In the data rows, 128 means zero.
Some points, each followed by its number:
[104 137 165 136 209 237 142   7  53 109 164 224 194  94  82 144  93 123 130 146  50  71 223 203  93 187 101 140 137 184 122 133] 0
[154 169  73 127 140 151 129 104 158  72  54 124 122 162 108  67 100 196 122 155 162 152 194 175 148 186  96 118  77  82 115 150] 1
[123 133 145 136 158 105 122 125 141 126 144 146 128 116 129 129 154 146 129 104 124 115  90 127 141 104 134 141 137 126 144 146] 2
[112 138 139 133  92 133 108 130 126 168 104 145 120 145 158 192 118 109 165  93 130 139 116 114 158 101 142 129 129 117 116  99] 3
[118 130 169 135 158 127 144 153 153 127 135 127 142 114 149 165 178 141 131  96 115 135  84 128 132 102 147 107 158 123 135 137] 4
[112 151 139 113 116 124 125 147 121 144 131 118 139 141 135 117 129 141 126 137 131 116 148 118 135 157 137 133 113 129 161 138] 5
[112  78  88 147 133 146 148 157  96 147 175 148 148 127 156 125 113 114 112 125 153 141 134 133 118  84 131 135 173 158 131 111] 6
[136 105 121 143 142 118 136 128 167 122 165 130 124 119 139 115 106 138  90 112 147 115 113 115 129 120 143 141 132 131 155 123] 7
[129 116 113 158 129 101 136 118 145  99 138 154 118 119 132 120 117 138 102 121 120 135 113 117  94 128 129 153 131 131 130 149] 8
[172 157  77 126 162 164 119  92 167  50  39 134 111 161  92  57  92 205 118 150 173 167 201 177 161 177  82 124  72  75 102 141] 9
[125 157 121 158  90 135 116 155 140 158 105 126 178 112 165 122 128  96 103  89  85 112 136 146 107 117 133 107 132 124 127 120] 10
[ 73 214  99 113 146 150 113 100 126 162 147 120 130 167  71 118  77 159 119 129  62 189 201 208 127 135 110  68 138 207  99  86] 11
[122 146   7 126 127 178  91 143 131  96  66  69 106 168  11 131  64 194  96 168 117 238 114 148 135  71 102  98 168 154  41  71] 12
[124 155 132 124 133 136 158  82 128 141 125 109 144 140 142  89 106 128 132 115 121 146 150 143  90 148 169  93 138 141 129 113] 13
[ 78 229  54 116 165 197  66  99 134 143 127  82 146 168  33 134  79 159 124 160  56 196 199 229 118 149  75  77 162 240  79  56] 14
[188 108 133 134  85 104 107 130 107 184 125 126 122  29 163 158 132  98 161 152 141 101  87 166 139 105 115 108  98  93  83 112] 15
[138 177 129 103  71  89 125 192 115 155 125 117 139  58 109 113  92  96  92 125 152  96 132 133 178 159 104 109 122 105 150 164] 16
[134 100 120 149 110 129 126 149 124 117 142 108 126 128 159 125 125 145 135 110 127 102 127 108 127 105 147 147 111 109 121 108] 17
[133 101 176 158 145 108 144 133 145 116 155 132 124 134 153 149 134 139  83 142 115 166 113 128 141 118 107 147 134 142 149 157] 18
[126  83 114 123 134 130 145 156  94 141 149 150 144 127 154 127 142 119 122 120 137 124 137 129 129  92 122 143 157 145 135 112] 19
[177 139 147  98  88 116 123 115 103 174 131 136  93  87 134 152 166 123 154 195 142 126 125 187 101 134 122 101 138 121  63 117] 20
[131  73  93 137 134 151 147 152 119 143 170 152 151 113 143 122  99 126  99 119 128 120 129 102 120  84 142 122 163 150 151 111] 21
[ 71 104 154 104  65 122 136 106  48 114 106  70  70 231 173 142 172  63 199 176 194 166 167  25 184 178 161 219 170 126 133 187] 22
[117 139 114 121 110 102 113 186 109 143 131 116 131  94 139 113 127 100 130  99 127  96 126 145 123 179  99 112 107 112 141 148] 23
[ 83 144  92 136 165  80 117 196 122 129  93 127 115 142 125 135 191  88 191  95 133 123 161 188 106 209  77  68  79  97 176 175] 24
[ 45  85 134 163 116 155 199  87  94 111 109 107 173 168 109 155 166 124 137 102  94 135 114  96  97 179 177 108 109 122 196 222] 25
[123 137 102 138 150 121 119 142 138  94  95 135 126 151 116 122 144 136 147 133 142 140 151 164 119 161 102 112  88 104 144 161] 26
[174 156 147 130 121 154 137 160 142 125 107 160 131  52 110 123 114 111  83 131 135 168 108 125 156 107 103 125 116  74  91 133] 27
[125  94 118 135 169  85 125 129 109 127 121 156 113 122 144 127 137 155 131 110 161  96 105 159 157 100 132 171 145 138 131 150] 28
[154 159  85 129 141 149 121 103 148  74  63 122 120 159 102  73 106 183 119 145 154 148 193 166 155 171  97 120  87  96 115 141] 29
[160 158 120 106 102 145 138 119 129 104 107 143 124 123 102  87  80 173  83 141 158 138 149 137 166 138 114 137 103  90 108 143] 30
[119 147 143 129  87 143 144 133  78 132 150 124  85 187 164 123 155  88 160 175 169 138 156 118 170 111 156 168 157 120 105 142] 31
[117  84  92 178 155  90 147 136 114 137 168 156 119 136 147 101 104 143 122 127 183  88 135 156 133 104 133 191 191 190 138 119] 32
[155 110 140 119 138 155 138 120 150 127 140 146 148 118 105 112  75 141  82 127 137 109 129 106 130  95 141 116 135 140 126 113] 33
[117 139 134 149 110 144 121 155 106 169 121 137 102 149 167 200 165  86 197  86 148 115 122 159 145  88 132 125 128 105  94  72] 34
[125  99 137 121 140  73 185 113 133  59 102 163 123 138 114 103 165 151 142 109  92 116 115  83  97 144 114 179 109 108 165 119] 35
[126  86 124 191 128 164 115 118 129  84 110 101 165 121 146 110 132 110 101  94  88 123 124 111  98 129 139 141 125 121 123 149] 36
[183 106 134 101  90  78  94 118 130 163 125 138  99  85 132 175 165 131 171 180 151  99 106 161 112 116 108 103  87 105  95 127] 37
New points follow, each followed by the number of its nearest point above by angle, seen from the average point of the numbered points.
[128 145 143 131 164  91 155 100 131 115 127 218 111 132 119 105 115 161 141 128  75  73 169 158 137 138 104 139  94 151 134 127] 0
[112 143 148 150 159 139 140 143 168 136 154 119 146 112 138 150 170 133 140  82 112 130  60 112 122  98 151  95 173 112 138 108] 4
[124 134 138 162 136 122 124 135 154 124 172 132 139 123 132 119 132 133 109 127 125 134 115 112 109 113 136 129 145 150 138 145] 7
[ 69  90 142 153 111 170 185  61 112 110 123 114 179 165 116 174 138 145 123 122  89 126  89 106  76 152 192 125 124 153 172 190] 25
[157 177 115 114 103 172 140 117 128 108 102 139 134 112  98  97  91 181  68 140 143 134 145 133 168 146 113 139 107  77 110 147] 30
[136 125 180 114 135 131 105 164 161 143 146 130 104 119 139 158 139 118 166 131 136 119 114  82 142 117 148 142 106 113 149  99] 3
[157 113 135 128  93 106 111 132 116 151 139 130 118  92 155 139 126 113 149 141 136 111 106 135 137 104 131 125 109 110 108 123] 15
[133 122 120 148 107 121 117 151 116 131 133 119 145 119 165 104 130 112 114 108 110 118 127 126 115 117 128 134 117 121 120 124] 10
[126 126 114 161 107 137 116 145 131 141 119 112 166 108 178 124 126 115 112  82  97 117 116 133 108 118 132 123 114 117 118 114] 10
[ 63  97 184 181 132 111 210  58  65 120 139 102 154 179 121 129 124 119 113 116  97 186 114 118 116 133 194 136 141 116 191 183] 25
[155 126 125 111 142 176 157  73  70 103 110 113 173 132 110 117 158  98 168 151 131  79 115 138 122 133 119 161 174 135 126  71] 0
[121 130 112 143 145 114 127 146 150 132  78 115 159 140 151 129 144 124 141 125 112 131 136 143 103 133 137  94 120 142 129 127] 10
[ 89 146 150  90 148 106 168 135 136 163 108 147 110 140 125 144 162 103 176  63 118 130 120 177  91 177 125  51  99 117 146 127] 24
[ 95 148 138 130 142  91 178  81 127 152 112 119 140 158 163  78 112 143 151  94 119 177 167 170 104 142 172  77 136 136 140 124] 13
[158 123 117  97 161 221 126  13  63  92  98 100 211 114  78 104 144  91 164 141 138  52 152 148 101 184  88 168 174 152 105  60] 0
[105 155  93 135 120 100 122 158 123 132 104 110 137 136 129 116 147 120 142 124 128 118 166 162 127 180 109  90 108 125 153 157] 24
[132 155 155  96 122 163 177  61 114 163 151 118 139 120 125  90  75 129 104  93 112 118 133 120  89 142 194  92 158 146 132  95] 13
[123 163  88 123 104 132  88 150 126 152 147  88 113 161 110 170 148 125 150 171 132 137 114 178 125  94 116 116 131 168 100  94] 14
[129  93 177 114 159 114 157 139 151 156 139 125 142 116 141 176 125 142  94 104 129 111  85 119 173 103 137 128 168 147 164 111] 4
[125 151 130 115 156 176 125  94 116 130 150 184 153 115 107 132 117 135 122 136  76 106 190 173 129 136  91 113 119 168 112 110] 0
[134 175 131  94  70 134  78 135 173 104 154 125  54 200  69 137  89 159 129 163 155 143 130 107 163  98 136 148 145 131  80 110] 12
[130 121 122 163 115 136 120 167 138 129 128 126 138 124 152 128 146 124 122 108 106 123 145 121 113 126 128 128 127 122 117 112] 10
[145 151 141 137 149 111 139  65  87 103 111 132 142 135  98 107 128 122 156 145 136  76 113 158 116 147 132 180 173 149 134 105] 0
[160 122 124 119  96  88  98 135 119 157 156 141 106 112 127 173 155 125 162 197 150  88 109 165 127  94 129 112 100 121 115 142] 37
[127 120 125 117 157  99 142 148 131 142  95 133 128 132 153 160 140 132 146  93 132 117  82 138 153 116 144 121 148 117 139 109] 4
[ 95 145 153 122 129 133 113 129 107 175  85 133 137 136 163 181 119  90 172 101 137 160 118 115 169 121 139 137 119 124 151 113] 3
[118 163 113 138 171 141 123 112 177 116 129 107 127 128 117 130 168 154 153 109 101 162  78 121 142 105 128 104 149 116 135 110] 4
[106 144 164 131 116  83 167 112  94 150 150 130 127 156 139 105 116 122 121 112 121 160 137 144 131 113 158 115 131 120 149 132] 13
[ 62  81 123 181 113 167 198  64 115  93 100  96 187 173 126 140 156 140 129 127  88 155 119  87  89 160 193 118 117 136 178 211] 25
[117 150 142  92  99 143 169 100 141 161 123 136 136 134 140 115 107 151 112  96 109 131 126 139 101 151 160  82 124 142 117 116] 13
[138 137 127 127 104 112 131 171 109 137 132 137 142  91 123 122 116 114 103 138 137 137 126 127 144 113 122 123 127 118 119 144] 16
[112 102 147 145 136 189 152  78  98  99 117 130 178 127 111 162 141 119 123 140 100 130  97 127  72 150 156 144 161 151 138 152] 25
[110 120 138 144 145 132 141 117 109 115 151 192 146 126 121 132 131 131 121 131  79 114 178 140 124 123 118 127 105 143 145 156] 0
[132 122 123 158 111 126 114 158 141 127 133 120 148 120 166 112 133 119 115 100 105 119 132 127 104 129 127 128 119 124 123 119] 10
[125 144 161 120 143  87 133 118 122 136 135 153 122 128 134 133 123 137 125 115 125 115 111 151 128 120 147 136 143 138 143 138] 2
[133 114 126 145 147 119 173 118 128  95 121 137 136 143 141 112 149 124 131 140 104 148 121 136 133 123 112 145 105  96 159  99] 35
[123 138 154 129 121 132 103 164 125 148 132 121 133 127 157 110 135  99 131 116 115 121 127 100 127 117 140 140 121 116 127 113] 17
[126 144 139 128  99 138 139 130  83 138 142 122  89 177 168 134 152  93 171 154 171 134 151 133 171  99 148 160 144 121 104 115] 31
[115 152  91 136  97 113  74 194 135 154 153 107 121 149  98 189 133 119 140 154 134 104 110 140 136  71 127 120 132 151 105 101] 34
[130 138 128 156  97 124 114 157 167 125 132 106 149 123 164 110 127 139 110  95 109  92 145 129 105 154 131 122 119 122 144 123] 10
[110 128 115 147 129 108 116 155 140 112 127 131 121 158 134 141 162 114 157 136 124 125 138 137 105 138 128 112 110 121 145 155] 24
[123 135 132 127 105 111 119 144 109 140 150 130 113 156 155 152 141 104 158 142 150 119 125 133 144  97 140 144 123 131 130 123] 31
[116 149 135  83 103 138 163  95 155 160 119 131 136 146 138 135 121 151 136  97 116 111 111 151  99 150 150  82 109 147 121 103] 13
[121  79  76 170 150  95 127 132 112 137 141 152 119 133 148 116  95 139 120 121 168 110 109 148 121 106 127 166 176 159 120 126] 32
[143 112 128 120 118 106 125 162 120 116 116 137 133 110 121 117 133 128 112 133 138 150 134 118 122 109 117 125 118 116 108 138] 27
[107  99 111 172 166 123 121 162 138  89 111 110 137 134 144 127 181  97 174 107 116 124 136 141  80 182 107 119  99 109 163 155] 24
[127 136 133 140 137  99 125 131 137 122 137 143 123 128 132 126 143 136 129 116 124 127 104 130 129 111 134 133 132 124 135 141] 2
[ 71  77 126 179 136 148 153 109 103  89 124 120 172 160 114 182 170 113 139 133  98 131  98 110  81 144 160 135 113 136 188 213] 25
[121 147 128 164 143 103 122 130 125 120 143 129 122 124 116 115 157 138 134 125 125 127 100 122 125 102 137 142 143 125 121 145] 2
[129 133 141 135 154 170 104 166 158 155 129 122 146 108 147 131 132 104 109 115 112 131 136  87 102 138 144 116 104 127 154 121] 10
[122 177 204 125 187 109 125  96 139 151 188 122 132  95 120 136 157 124 135  67 102 108  66 115 174 105 152 123 169 107 176 126] 2
[121 169  98 106 151 186 100  79  93 122 126 107 167 138  62 124 115 123 136 146  98 121 167 175 120 147  87 128 164 185 103  69] 14
[129 121 148 126 120 122 121 142 141 149 133 131 147 116 130 136 115 114  89 104 109 100 115 118 109 110 147 102 129 138 135 134] 10
[169 137 120 128 141 139 146 111 174  80  80 143 117 136 123  75 107 159 120 138 153 182 154 141 140 122 117 116  88  89  96 127] 9
[126 143  97 146  88 109 111 145 124 128 126  81 151 118 154  79 109 127 108 115 119  94 155 131 133 160 127 118 119 131 130 137] 23
[149 131 100 125  88 100  70 150 135 146 168 101 103 137 119 156 136 134 154 178 138  80 105 150 125  87 127 124 108 137 102 112] 37
[129 148 114 153 155 129 126 130 166 105 113 119 142 138 146 109 165 137 151 132 116 162 132 135 114 126 127 107 116 119 132 132] 26
[124 170 188 131 184  95 121  96 157 137 167 131 121 104 121 131 160 141 140  76 114  98  63 121 167 111 146 137 156 116 166 136] 2
[102 148 144 112  64 137 138 142  52 166 169 126  65 195 183 132 154  69 175 172 190 124 165 113 200 108 161 186 187 128  96 138] 31
[121 121 122 130 127 115 141 158 122 130 115 144 138 133 146 149 143 123 129 112 122 135 102 133 115 110 138 122 137 120 127 120] 4
[134 118 126 145  98 116 112 149 131 120 149 114 135 129 164  95 123 120 112 108 112 106 127 115 112 115 139 133 120 121 118 127] 17
[103  79 139 142 145 181 125 100 133  86 114 134 171 134 109 209 153 134 126 139  91 120  72 121  40 160 145 146 129 164 152 171] 25
[132 119 119 162 102 120 111 170 127 135 135 106 161  92 164 100 120 105 104  96 109 117 120 123 112 112 132 119 129 119 105 124] 10
[119 134 124 127 125 150 130 135 145 109 154 129 137 122 124 139 138 131  91 124  99 168 123 121 104 116 122 129 128 143 133 132] 18
[ 99 144 182 128 178 196 157  41  77 127 157 206 167 106 103 151  91 138 118 132  59 117 177 190  77 173 139 124 149 176 126 141] 0
